Two rows play each game, the first against the second. How much does the first row win by? 15 is about a draw, 30 a big win and 0 a big loss. Wins can go round in a circle: one row can beat a second, the second a third and the third the first. Each row has two weighted sums of its numbers, A and B, taken from their middle values. A row wins by its A times the other's B, less its B times the other's A.
[ 1.18  0.11  0.64 -1.38 -0.5   0.21  1.5   0.24 -0.79 -1.34]
[-0.16  0.03  0.41 -0.42 -0.07  0.19  0.68  0.43 -0.58 -1.16] -> 15
[-1.95  0.09 -0.13  0.59  0.16 -0.85  0.26  0.77  0.23 -0.09]
[ 0.14 -0.26 -1.11  0.58  0.15 -1.73 -0.7  -0.54  0.69  1.28] -> 12
[-1.84  0.29 -1.83  2.06  0.72 -1.85 -0.55  0.64  1.82  1.37]
[-0.89  0.87 -0.85  1.6  -0.07 -0.05 -2.7   0.55  1.41  2.4 ] -> 17
[ 0.47  0.58  2.45 -1.44 -0.64  0.48  1.6  -0.82 -1.64 -1.56]
[-0.3   0.14 -0.51  0.11  0.14 -0.4   0.89  0.62  0.7  -0.94] -> 12
[ 1.23 -0.23  0.08 -1.39 -1.45  0.64  0.55  0.12 -0.82 -1.08]
[-1.48  0.33  0.42  0.51  0.29 -1.15  0.12  1.17  0.76 -0.81] -> 11
[ 0.44 -0.28 -0.29  0.26  0.95  0.86  0.29 -0.46  0.36  0.17]
[-0.5  -0.48  1.14 -0.57  0.3  -0.62  0.92  0.96 -0.94 -0.42] -> 12
[ 0.62  0.92  3.07 -1.83  0.43 -0.01  2.53 -0.43 -1.09 -2.06]
[-1.07  0.31  0.72 -1.04  0.38 -0.39  1.56  0.83  0.45 -0.51] -> 29
[ 0.36 -1.64 -1.21  1.93  0.62 -0.96 -1.24 -0.4   2.08  1.78]
[-0.4   0.34 -1.05  0.77 -0.77  0.61 -1.87 -0.25  1.3   0.69] -> 16
[-0.66 -1.16  1.04  0.49  0.73 -0.67  0.18  0.    0.42 -0.45]
[ 0.37 -0.39  0.34 -0.01  0.52 -0.06  1.6   0.39  0.78 -0.25] -> 20
[-0.88 -0.68  0.19 -0.21 -0.06 -0.1  -0.53  0.87 -1.14 -0.43]
[ 1.38  0.11  0.8  -1.22 -0.12  3.01 -0.58 -1.43 -1.54 -0.36] -> 19
[ 0.31  0.18 -0.22 -0.5  -1.29 -1.6   0.    1.08 -0.1   0.48]
[-1.09  0.52  0.86 -0.3  -0.72  0.53 -0.55 -0.45  0.8   0.55] -> 15
[ 0.38  0.87  0.13 -0.08 -0.41  0.29 -0.78  0.37  0.15  0.13]
[ 0.35 -0.61 -0.48 -0.35 -0.07  0.44 -0.22 -0.04  0.28 -0.19] -> 15
[-0.62  0.91 -0.11  0.5  -1.76 -0.56 -0.74  0.17 -0.38  0.32]
[-0.53 -0.37 -2.36  0.14 -1.66 -0.7  -0.83  0.71 -0.57  0.14] -> 5
[ 1.47  0.38  1.16 -2.39 -1.05  0.15  2.41  0.98 -2.71 -2.19]
[ 0.9   0.38  0.02  0.25 -0.35 -0.12  0.1  -0.65  0.1  -0.91] -> 12
[-0.52  0.77  0.13  0.82 -0.27  0.14 -1.    0.16  0.37  0.43]
[-0.18 -0.46  0.05  1.26  0.79  0.5  -1.   -0.2  -0.01  0.95] -> 19
[ 1.05  1.13 -0.12 -1.48 -0.06  0.7   0.98  0.24 -0.25 -0.61]
[-1.44 -0.26  0.76  1.54  1.44 -0.5  -0.42 -0.3   0.44  0.91] -> 10
[-0.61 -0.59  0.1   0.65 -0.28 -0.36 -0.73 -0.22  1.18 -0.04]
[ 0.45 -0.46  1.45 -1.4  -1.08  1.36  1.53 -0.42 -1.25 -1.59] -> 17
[-1.25  0.01  0.43  0.6  -0.36 -0.97  0.27  0.76  1.26  0.18]
[ 0.49 -0.77  1.2  -0.07  0.72  0.94  0.4   0.24  0.5  -1.29] -> 15
[-0.25  0.54  0.22  0.18  0.04 -0.4  -0.04  0.31  0.43 -1.08]
[-0.15 -0.93 -0.53 -0.15  0.46  0.03 -0.43  0.15 -0.32 -0.04] -> 15
[-0.65 -0.31 -1.09  0.84  0.31 -0.42 -0.34  0.97  1.06  0.6 ]
[ 0.72 -0.48 -1.32 -0.25 -0.89 -0.35 -0.99  0.13  0.18  1.56] -> 11
[ 1.26  0.51 -0.53 -0.27 -0.16  0.58  0.2  -1.34 -0.77  0.17]
[ 0.06 -0.71 -0.18 -0.04  0.74  0.21 -0.21 -0.71 -0.17  0.84] -> 17
[-0.24  0.62 -0.35  0.56 -0.9  -0.25  0.06  0.49  0.29 -0.37]
[-0.15  0.66 -1.23  0.17 -1.42 -0.79  0.25  0.71 -0.5  -0.17] -> 13
[ 0.2   0.57 -0.47 -0.08 -0.58  1.14  0.39 -0.23 -0.38 -0.59]
[ 1.35  0.27 -1.22  0.88  0.43 -0.04 -0.29 -0.46  0.29 -0.49] -> 14
[-1.48  0.24  1.73 -0.08  0.64 -1.42  1.69  0.53  0.43 -0.55]
[ 1.16 -0.13  0.59 -1.73  0.46  1.19  1.31 -1.   -0.8  -0.95] -> 11
[-0.17  0.22  1.26 -0.71 -0.02 -0.01  0.02  0.87 -0.09 -0.3 ]
[-0.63 -0.56 -0.99 -0.62 -0.35 -0.6  -1.6   0.97  0.27 -0.34] -> 15
[ 0.32 -0.53 -0.68  0.05 -0.41  0.71  0.23 -0.51 -0.18 -0.86]
[ 0.66 -1.24  0.84 -1.08  0.57 -0.89  1.79  0.32 -1.63 -1.24] -> 18
[-0.14  0.35 -0.47  0.12 -1.1  -1.35 -0.36  0.27 -1.21  0.25]
[-0.62  0.18  1.32  0.03  0.64  0.22  0.7  -0.98 -0.89 -0.41] -> 21
[ 1.24 -0.71 -0.94 -0.24 -0.05  1.09  0.75  0.09 -0.52 -0.39]
[-0.34  0.61  0.37 -0.54 -0.25 -0.36  0.58  0.11  0.16 -0.59] -> 13
[ 0.43  0.15  0.4  -1.51 -0.61  1.13  0.55  0.78 -1.67  0.36]
[ 0.22 -0.44  0.58 -1.46 -1.54  1.45  1.03 -0.16 -0.83 -0.6 ] -> 12
[-1.61  1.55 -3.02  1.66 -0.71  0.2  -3.31 -0.23  1.06  3.87]
[ 1.    0.65 -0.15 -0.15 -0.11 -0.66 -0.76 -0.04  0.66  0.7 ] -> 12
[-0.36  0.38 -0.95  0.72  0.43 -0.45 -0.7  -0.09  0.01  0.46]
[ 0.83 -1.47 -0.73  0.57  1.69 -0.48 -1.63 -1.58  1.57  2.67] -> 10
[ 2.22 -0.83 -0.22 -1.36  0.3   0.99  0.7  -0.9  -1.01 -0.8 ]
[-0.12  0.23 -0.37  0.42  0.86 -0.43 -0.19 -0.77  0.48 -0.11] -> 17
[ 0.87 -0.06 -0.59  1.41  0.74 -0.86 -0.66 -0.24  1.05  0.91]
[ 0.7  -0.36  1.6  -1.56 -0.44  0.52  1.87 -0.21 -1.52 -1.84] -> 15
[-1.29 -0.71  0.02  1.54  1.52 -0.83  0.69 -0.58  0.62  0.03]
[-0.14  0.02 -0.62  0.45 -0.28  1.18 -0.16 -0.15  0.67  0.22] -> 17
[ 0.35  0.15 -0.52 -0.16  0.48 -0.55  0.13 -0.51 -0.53  0.58]
[ 0.33 -0.86  0.36 -0.67 -0.02 -0.4   1.88  1.06  0.63 -2.09] -> 21
[ 0.55 -0.12 -1.62  0.87  0.32  1.15 -1.5  -0.74  0.94  1.85]
[-0.5  -1.18 -0.24  1.    1.87 -0.15 -1.93 -0.96  0.68  1.18] -> 11
[-0.41  0.58 -0.79  1.41  0.83 -0.32 -1.21  0.62  1.73  1.49]
[-0.61  0.99  0.67  0.65 -0.37 -0.71  0.58  0.86  0.77 -0.38] -> 21
[-0.07  0.12 -0.57 -0.44 -0.5   0.07  0.59 -0.34 -0.31 -0.88]
[-0.11  0.66  0.29  0.72  0.26  0.71  0.59  0.6  -0.11  0.18] -> 16
[ 0.28  0.51 -0.24 -0.7   0.28 -0.38  1.11  0.91  1.12 -0.87]
[-1.01  0.83  0.96  0.14  0.2  -0.54 -0.22  0.52  0.76 -0.68] -> 17
[ 1.26 -0.83  1.01 -1.68 -0.85 -0.1  -0.61 -0.32 -2.09 -0.16]
[-1.48  0.16 -3.31  1.77 -0.49 -2.75 -1.88  0.94  1.68  1.76] -> 12
[-0.35 -0.33 -0.33  0.04 -0.22 -1.12 -0.18  1.01  0.75  0.67]
[-1.03 -0.01  0.1  -0.31  0.45 -0.29  1.21  0.18  0.89 -0.78] -> 18
[-0.55  0.22  0.04  0.4  -0.66 -0.05 -0.03 -0.07 -0.29  0.16]
[ 0.24 -0.86  0.07  0.09  0.32  0.78 -0.52 -1.28 -0.79  0.79] -> 22
[ 1.69 -0.14  0.39 -0.77  0.4   0.49 -0.03 -1.08 -0.89 -1.01]
[-1.1   0.73 -0.2   0.05 -0.91  0.24 -0.53 -0.09  0.48 -0.2 ] -> 11
[ 0.21 -0.73 -0.09  1.04  0.57 -0.32 -0.1  -0.24  0.88 -0.1 ]
[-0.42 -0.47  1.86  1.11  1.9  -0.45  0.69  1.    0.57 -0.06] -> 15
[ 3.24 -0.79  1.94 -2.34 -0.15  1.86  1.69  0.06 -2.02 -1.33]
[-0.52  0.28  0.44 -0.13  0.89  0.45  0.37 -0.16 -0.43 -0.05] -> 21
[ 0.39 -0.03  0.6   0.37  1.06  0.38  1.02  0.04  0.05 -0.79]
[ 1.6  -0.42 -2.37  0.52 -1.1  -1.12 -1.53 -0.53  0.52  1.72] -> 16
[ 1.05  0.57  0.42 -1.02 -1.19  0.62  0.52 -0.45 -1.13 -0.27]
[ 0.5   0.32  0.9  -0.56  0.26  0.27  0.08  1.17 -0.33 -0.23] -> 17
[-0.39 -0.18 -0.99  1.15  0.51 -0.37 -1.06  0.29  1.19  1.68]
[ 0.56 -0.49  1.1   0.66  0.4   0.57 -0.38 -0.28  0.08  0.43] -> 12
[ 0.52 -0.75 -1.42 -0.7  -0.47  0.16 -0.58 -0.32 -0.9   0.62]
[-0.17 -0.5   0.38 -0.42 -0.66 -1.22 -0.45 -0.23 -1.21  0.09] -> 12
[ 0.03  0.15 -0.23 -0.78 -0.36 -1.17  0.96  0.9   0.98 -0.12]
[ 0.44 -0.24  0.62 -0.99  1.06  1.18  0.57  0.13 -0.71 -0.9 ] -> 8
[ 1.71 -0.93  1.61 -2.2  -0.23  1.56  0.77  0.11 -1.29 -1.01]
[ 0.03 -0.35  1.37 -1.41 -0.69  0.56  1.11  0.88 -2.12 -1.93] -> 1
[ 1.51  0.47 -0.11 -0.48  0.05  0.61  0.02 -1.12 -1.19  0.16]
[ 0.34  0.46  0.68 -1.3  -0.1   0.7   0.4   0.25 -1.   -1.03] -> 16
[-0.79 -0.71  0.52  1.32  1.14 -0.39  0.17 -0.3   0.77 -0.25]
[-1.22  0.57  0.45  1.24  1.64 -0.17  0.62 -0.16  0.43  0.43] -> 14
[ 0.31  0.34 -0.56 -0.31 -1.21  1.76 -0.09 -0.24 -0.11 -0.05]
[-0.66  0.4  -1.69  1.28  0.78 -0.05 -0.8  -0.13  0.41  1.63] -> 10
[-0.03  0.68 -0.43  1.06 -0.27  0.22 -1.67 -0.38  0.83  2.39]
[ 1.35 -0.82  1.04 -0.69  0.72  1.16  0.99 -0.75 -1.4  -0.5 ] -> 14
[ 0.78 -0.51  0.01 -0.34  0.27 -0.21 -0.24  0.37  0.14 -0.65]
[-0.81 -0.25  0.32  0.56  0.73 -0.94 -0.27  0.86  0.92 -0.07] -> 15
[-1.15  0.15  0.95 -0.22  0.77 -1.55  0.46  0.51  0.66 -0.33]
[-0.72  0.57  0.26 -0.5   0.65  0.15 -0.33  1.38 -0.11 -0.5 ] -> 18
[-0.72  0.5  -0.96  1.6  -0.42 -0.28 -1.1   0.41  0.91  1.88]
[ 0.39 -0.94 -1.11  0.68  0.06 -0.35 -1.51 -0.98  1.28  1.16] -> 15
[-0.08 -0.02 -0.17 -0.23 -0.59 -0.74  0.32  0.64 -1.01 -0.26]
[-0.82  1.12 -0.07  0.9   0.83 -1.16  0.25 -0.14  1.02  0.48] -> 12
[ 1.63  0.58  1.23 -2.39 -1.1  -0.31  3.26  0.91 -1.12 -1.98]
[-1.99  0.98 -0.81  0.92  2.1  -0.59 -1.22  0.94  0.41  1.41] -> 13
[-0.59  0.01 -1.39 -0.84 -0.16 -0.96 -1.44  1.3  -0.94  1.66]
[ 0.41  1.14  0.79 -0.21 -0.19 -0.77 -0.04 -0.11 -0.79 -1.28] -> 10
[-0.78 -0.07 -0.29  0.42  0.4  -0.68  0.29  0.31  0.44 -0.02]
[-0.07 -0.34 -0.44 -0.21 -0.01  0.49  0.2   0.48  0.17  0.02] -> 15
